In the data rows, zero lies at 4.5, halfway between 4 and 5.
Here are some numbered points:
[6 4 4 4 7 3 7 5 4 5 6 3 4] 0
[5 4 7 6 8 2 4 1 2 8 7 8 4] 1
[0 5 5 7 5 5 5 4 6 4 5 4 5] 2
[7 4 4 2 1 5 4 5 3 4 2 0 6] 3
[6 3 5 5 4 6 2 5 4 5 4 8 5] 4
[3 7 4 9 7 5 3 5 5 4 5 5 4] 5
[3 6 3 4 4 7 4 4 6 4 3 6 6] 6
[2 5 3 7 8 3 4 2 5 8 7 4 6] 7
[3 6 4 4 5 7 5 3 6 5 3 6 5] 8
[1 5 6 2 6 5 6 3 4 5 5 4 6] 9
[7 2 3 5 2 1 6 5 3 5 1 4 2] 10
[5 5 3 1 2 3 8 5 4 4 5 3 6] 11
[7 1 3 5 5 6 4 5 3 3 5 5 2] 12
[3 4 7 3 5 7 3 3 5 1 6 8 5] 13
[7 6 1 4 4 7 8 7 5 0 0 4 5] 14
[5 4 4 4 0 3 5 6 4 4 1 5 5] 15
[3 5 5 4 4 5 5 4 4 3 5 7 6] 16
[6 2 3 6 3 4 5 4 3 3 4 5 4] 17
[3 6 3 2 6 7 6 5 5 6 5 4 4] 18
[8 3 4 2 1 5 3 5 5 5 3 3 2] 19
[2 5 4 9 5 4 4 5 7 7 3 4 5] 20
[0 5 6 6 4 5 6 4 6 4 5 5 5] 21
[4 6 5 4 8 5 5 3 4 6 8 8 8] 22
[5 4 7 6 5 6 3 4 6 4 4 1 2] 23
[5 2 6 6 4 4 2 6 5 4 5 2 3] 24
[4 3 6 7 5 5 7 7 3 6 4 7 2] 25
[0 5 6 3 5 5 6 4 5 5 5 5 7] 26
[6 4 1 4 2 6 5 5 4 3 2 3 3] 27
[2 6 6 4 9 2 7 2 2 8 8 8 8] 28
[2 6 3 1 5 4 7 5 5 5 7 3 6] 29
[4 3 6 4 3 3 5 4 5 4 5 3 5] 30
[5 4 6 4 0 7 5 7 6 2 3 6 4] 31
[2 4 3 3 8 4 7 4 4 5 7 6 7] 32
[2 5 3 2 4 7 4 4 6 4 4 7 6] 33
[5 4 4 5 4 7 1 5 5 1 4 8 5] 34
[4 8 4 4 5 5 9 5 5 4 5 2 6] 35
[4 5 4 3 6 7 6 4 6 7 5 5 5] 36
[6 3 8 3 2 3 1 4 4 3 5 3 2] 37
[3 5 3 6 9 3 5 2 4 8 7 4 4] 38
[5 3 6 5 7 6 3 3 5 4 5 7 3] 39
[4 5 6 4 5 4 4 5 5 7 6 3 4] 40
[6 3 7 5 4 3 3 6 5 4 5 3 3] 41
[4 3 7 6 8 1 3 2 3 8 8 7 5] 42
[5 3 4 4 3 6 1 5 5 1 5 5 5] 43
[7 5 3 3 4 4 4 3 2 7 5 4 6] 44
Which point above is nearest to each new point? Its number follows each.
[8 6 4 2 5 6 6 4 3 6 2 3 6] >> 44
[3 5 2 5 3 5 8 5 5 3 2 4 5] >> 27
[8 3 4 3 5 5 4 2 3 6 5 3 5] >> 44
[8 4 3 2 6 5 5 5 0 3 5 4 3] >> 12
[6 5 5 3 4 4 5 6 5 2 4 1 5] >> 30
[4 3 4 8 5 3 2 3 4 7 4 7 4] >> 4
[4 4 5 3 6 4 7 5 2 6 6 2 6] >> 0
[5 3 6 6 6 2 3 3 4 5 6 3 3] >> 41
[5 5 2 5 4 5 4 4 4 2 4 5 4] >> 17
[7 6 6 1 4 5 5 6 5 4 4 4 5] >> 11
[4 5 3 4 3 3 3 5 4 5 4 4 4] >> 30
[4 6 7 5 6 3 5 2 4 7 6 6 7] >> 22
[9 5 1 2 3 6 7 5 3 4 2 4 4] >> 27
[5 7 5 5 1 5 3 6 5 2 4 5 6] >> 31
[4 4 3 7 7 2 6 4 3 5 6 1 5] >> 0
[4 3 6 6 4 3 2 4 5 7 4 6 5] >> 4
[3 5 2 8 5 7 4 6 5 4 3 6 3] >> 5
[4 3 4 4 4 5 2 4 6 7 3 4 3] >> 40
[9 5 1 2 4 6 6 5 3 4 2 4 4] >> 27
[1 4 4 7 7 7 5 5 6 5 4 4 4] >> 2
[5 5 4 3 6 3 3 4 3 6 6 4 6] >> 44
[6 4 3 4 1 6 5 6 5 2 3 6 4] >> 31
[5 4 4 4 4 4 5 3 3 3 6 3 5] >> 30
[3 3 5 5 4 5 2 5 6 5 3 6 4] >> 4
[3 4 7 4 4 6 2 3 5 1 6 8 5] >> 13
